Each row is where one point has got to under a steady rotation. How many ticks took it there?
The counts run from 0 to 1212.
[131 135 131 110 161 143 134  71 153 127  91  79 152 128 149 153 174 130
  84 155 131 103 145 133 112 191  87 115 131 137 111 166 119 122 127 140
  97 116 147 117 149 124 120  78 156  66 104  99 138 143]	592
[110 105 114 129 199 143 120  78 132 164  66 110 157 152 115 141 152 155
 124 149 121 154 143 112 109 159  98 112 115 137 120 139  82  94 160 143
 141 144 106  79 146 143 135  95 137  96 125  76 107 138]	761
[ 94 143 156 134 128 148 110  71 148 150  75 162 159 105 136 161 165 142
 124 159 142 105  87 156 110 127 172  96 141 124 120 123 173 156 142 119
 130 126 151  90 100 126 127 125 156 121  63 104 123 126]	237
[ 93 150 130  80 151 145 107 110 121 124  76 117 156 130 127 168 136 137
 140 193 107 123 158 150  82 146 124  86 125 133 107 143 118 132 171 116
 139 110 107 101 126 121  91  92 121  91 100 130  63 130]	614
[142 148 111 131 175 129 152  81 129 122  85  89 158 129 162 150 166  89
 134 167 128 127 112 145 106 142  98 113 163 149  75 122  91 127 152 164
 120 119 139  85 124 150 118  57 148 131 109 101 126 141]	1125
[110 131 125  82 165 119 125  81 145 127  66 111 143 104 144 138 171 136
 128 163 121 130 111 145 107 150  80 122 150 138  89 138 143 142  90 129
 114 130 109  82 115 155 127  94 170  97  85 135 124 155]	136
[145 107 114 133 179 186 114  91 129 161 104 132 142 119 161 146 187 132
 111 169 130 136 147 146  65 146 142 130 126 156 127 137 134 175 172 143
 134  93 135 129 170  82 120 107 144 116 100 118  88 128]	288
[126 103 135 116 156 149 113  80 116 138  49  87 116 133 158 132 187 158
 117 146 110 118 129 151 115 144 117 107 138 111  99 145 114 151 109 155
 141 132 110  94 115 140 143 101 171  92  78 142 129 142]	1159
[128 141 127  88 148 162 125  91 128 152  83 126 145 105 125 150 126 173
  82 171 119 131 128 150 126 135 121 120 105 114  84 169 148 177 172 122
 169  81 137 103 126 132 113 104 117 102 101 115  90 138]	713
[ 68 136  72 129 132 189 140  86 138 120 108 148 156  93 174 141 163 133
 129 181 104 147 147 155 119 123 155 127 101 151 105 138 141 100 173 111
 145 122 141 117 120 149 106 109 162 137  78 102 133 147]	751
[ 93 138 132 112 182 158 150  80 162 149  85 105 189 124 106 148 132 117
 127 148 138 133 107 133  90 148  93 135 179 159 109 143 125 122 158 129
 130 121 129  88 137 120  94  96 121 109 107  75 110 127]	532
[115 134 149 118 167 148 129  69 141 145  79 157 146 125 139 134 159 141
  90 157 113 167 142 137  94 138 156 120  88 116  76 159 142 151 181 112
 160  94 149 108 120 142 108 116 129 112 107 126 101 127]	178
[ 98 139 102 123 193 136 159  77 137 138  95 152 159 121 149 156 133 126
 106 139 144 148 102 144  94 149 149 133 118 135  81 134 144 161 173 123
 157 132 155 108 137 126 137 109 166 125  78  97 132 123]	95
[ 63 135 109 134 182 152 139  83 148 113  60 139 164 158 155 156 124 126
 127 148 133 151 114 148 110 124 122  96 127 151  87 117 144 137 176 129
 142 136 118  84 114 155 125 106 122 126 109  82 131 147]	467
[125 119 143 118 169 159 163 109 117 120  88 124 151 102 135 151 151 157
 108 144 135 102 158 162 106  89 122  94 152  82  99 149 123 150 137  90
 141 113 121  80 133 167 143  81 185 126  80  85 140 143]	994
[132 167 136 129 147 193 120  93 120 173 111 140 152  97 155 153 159 158
  85 184 113 128 101 126 127 145 128  86 158 132 113 153 140 157 148 131
 131  74 150 100 132  85 122 117 123 128 114  82  93 135]	1169
[122 142  87 111 159 161 128  86 130 126 104  87 147 131 137 124 113 150
 102 182 125 131 120 119 135 156 112 105 106 160 107 120 149 129 171 154
 140 129 161 103 119 145 118  69 111 155  80  50 109 143]	552
[ 98 129 132 135 164 165 137  58 153 149  79 110 178 136 140 181 148 125
  94 137 111 117  97 149 105 150 117 112 154 161 118 139  86 121 134 153
 160 132 141 114 146  97 131  89 133  99 121  94 115 131]	675
[103 120 102  94 151 176 127  94 123  95  95  55 143 107 138 140 157 133
 110 177 103 106 147 135 111 147  82 115 148 147  83 161 122 126 148 135
 121 126 116  97 124 153  95  75 133 124  74 115 151 138]	898
[118 142 136 139 159 141 157  64 157 154  74 138 170 115 138 156 183 124
 100 165 107 131 103 165 129 123 119 132 127 112 100 138  92 129 158 136
 155 108 153 107 152 128 114  81 160  87 110 125  98 158]	283
[125 132 107 113 163 185 167  96 130 118 112 125 132 121 150 160 139 156
 106 167 113 144 131 137 111 139  97  98 119 141  63 141 145 145 176 109
 121  93 117 106 142 166 125  73 115 138 113  75 111 173]	265
[144 107 128 127 179 189 151  89 119 171  99 136 136 102 144 135 173 150
  88 143 104 150 136 145  93 104 141 105 143 139  90 154  93 130 115 119
 164 104  98  91 142 121 161  97 150 144 116  91 131 125]	766
[142 137 131 105 169 182 135  96 101 183 109 132 135  93 147 153 170 167
 121 150 129 141 115 133 109 110 124  97 184 126  91 153 143 158 125 123
 138  83 101  77 135 119 147 116 161 129  90  95 124 133]	232
[102 124 118 119 124 177 149  80 148 165 111 114 161 104 132 152 173 135
 122 176 106 105 122 139 106 139 148 110 105 165 155 151 112  75 141 136
 141 138 141 116 152 120 142  89 153 116 109  46 116 111]	107
[ 91 110 115 127 148 194 120  95 108 150  82 131 123 106 152 120 128 176
 151 158  93 148 137 103 119 151 143 128 101 119  94 146 153 152 161 111
 141 132 133  98 108 174  96 125 148 131  69  94 108 141]	1199
[108 134  97 110 160 164 132 111 109 168  75 136 154 114 130 160 143 142
 137 200 121 111 109 133  92 105 145  90 142 143 121 121 136 159 163 147
 158 128  99  80 138 115 155 118 130 149 102 100 105 120]	127
[ 89 153 112 105 147 159 155 102 135 174 111 151 161  90 133 146 179 121
 151 202 111 105 126 134  98 138 125 114 146 134 138 138 111 109 129 118
 118 126 131 104 162 131 129 105 195 101 106  92  97 130]	784
[ 92 153 129 136 163 181 157  67 136 133  72 125 146 122 181 160 164 118
  93 148  98 126  77 138 115 155 139 111 130 138  80 136 118 141 139 146
 156 130 173 110 128 138 136 109 140 148  95 100 142 126]	382
[118 119 133 132 158 189 144  87 117 142  76 110 131 124 148 166 148 162
  71 177 101  95 131 119 123 155  94  89 120 122  87 142 116 154 163 130
 134 116 129 104 158 130 151  92 113 124 124  91 138 156]	122
[110 130 105  91 173 187 154 106 108 124 102 118 115 109 150 123 146 167
 137 154 105 158 118 140 112 120 117 109 123 140  85 129 175 141 132 123
 138 109 106  93 121 176 145 101 140 166  78  74 119 140]	70
[105 106  82 114 161 157 103  98 138 116  85  79 143 121 142 109 160 149
  83 163 127 124 158 164 121 106  77 115 148 140 111 153 122 133 116 141
 139 106 101  85 123 130 112  87 145 117  77 108 166 144]	507
[ 97 113 123 109 178 182 150 102 131 123  91  87 137 114 170 113 142 137
 158 140 109 137 162 143  66 157 130 147 125 138 121 145 111 137 111 120
 137 135 151 118 135 151 112 100 179 109  71  93  99 119]	645
[125  88 121 157 183 189  93  79 129 174 100 115 148 113 134 109 186 154
 132 145 108 167 129 123  98 121 109 142 157 157 135 123 114 108 145 138
 130 113 111 106 136 121  94 104 145 121  86  92  91 141]	85
[122 147  99 101 165 146 153  84 131 126 107 107 162 127 130 138 109 139
  93 178 126 130 117 130 122 157 117 107  94 144  95 140 149 138 187 133
 148 121 165 106 133 146 124  75 120 138  94  76  95 131]	551
[ 80 162 118 107 152 135 120  89 161 112  96 149 175 125 134 157 141 118
  97 189 155  91 152 162  72 127 140  85 116 142 124 134 156 146 169 108
 129 135 143  99 125 112 126  98 145 125  94  91 125 113]	693
[120 130 100 164 155 182 141 103 139 156 106 128 156 141 157 150 131 145
 106 173 144  93 145 150 113 127 133  88 140 142 139 126 130 153 167 151
 115 119 135  87 151 107 165 100 128 125 105  33 149 143]	206
[102 139 129  86 175 183 173 106 115 127 110 138 124 109 147 139 132 177
 112 151 115 143 128 154  94 115 125  86 133 131  97 146 158 133 128  95
 145  94 119 104 138 161 148 106 150 156  91  64  92 139]	69
[ 86 131 108 130 147 130 119  84 133 100  89 116 162 111 132 115 183 112
 143 181 129 123 124 155 108 117 132 130 135 120 121 120 142 118 157 131
 125 140 153  98 120 159  86  87 181 120  46 133 114 133]	444
[100 101 123 143 194 176 141  85 145 161  84 113 152 159 134 151 147 157
 124 118 129 154 135 134  96 141  99 130 144 147 115 137 111 132 165 128
 137 109 111  99 161 140 130 101 124  83 124  72 105 153]	370
[ 95 164 124 152 164 163 111  81 128 113 112 147 155 115 177 141 132 127
  94 177 109 137 139 129 100 188 143 104 100 138 107 134 116 128 162 116
 130 115 189 132 128 108  88 101 154 116  83  98  96 130]	99
[ 60 136  82 126 124 182 131 104 120 138  71 120 145 101 154 127 169 138
 128 203  92 118 131 153 122  92 128 115 122 118 114 149 122 108 140 141
 155 128 121  95 130 141 109 123 160 127  85 128 134 136]	217
[116 123 132 142 138 162  86  88 153 139  67 154 163 102 149 132 158 160
 118 167 117 131 143 176 123 106 124 113 154 116 129 132 112 151 118 124
 154  91 120  86 100 110  83 100 155  86  84 120  95 160]	425
[103 102 110  96 146 181 139  88 164 162  78 117 150 115 140 121 160 142
 131 147 124 145 137 173  82  84 162 130  99 159 136 155 121 123 134 147
 184 125 107 103 132 142 134 102 138 125  94  81 121 114]	563
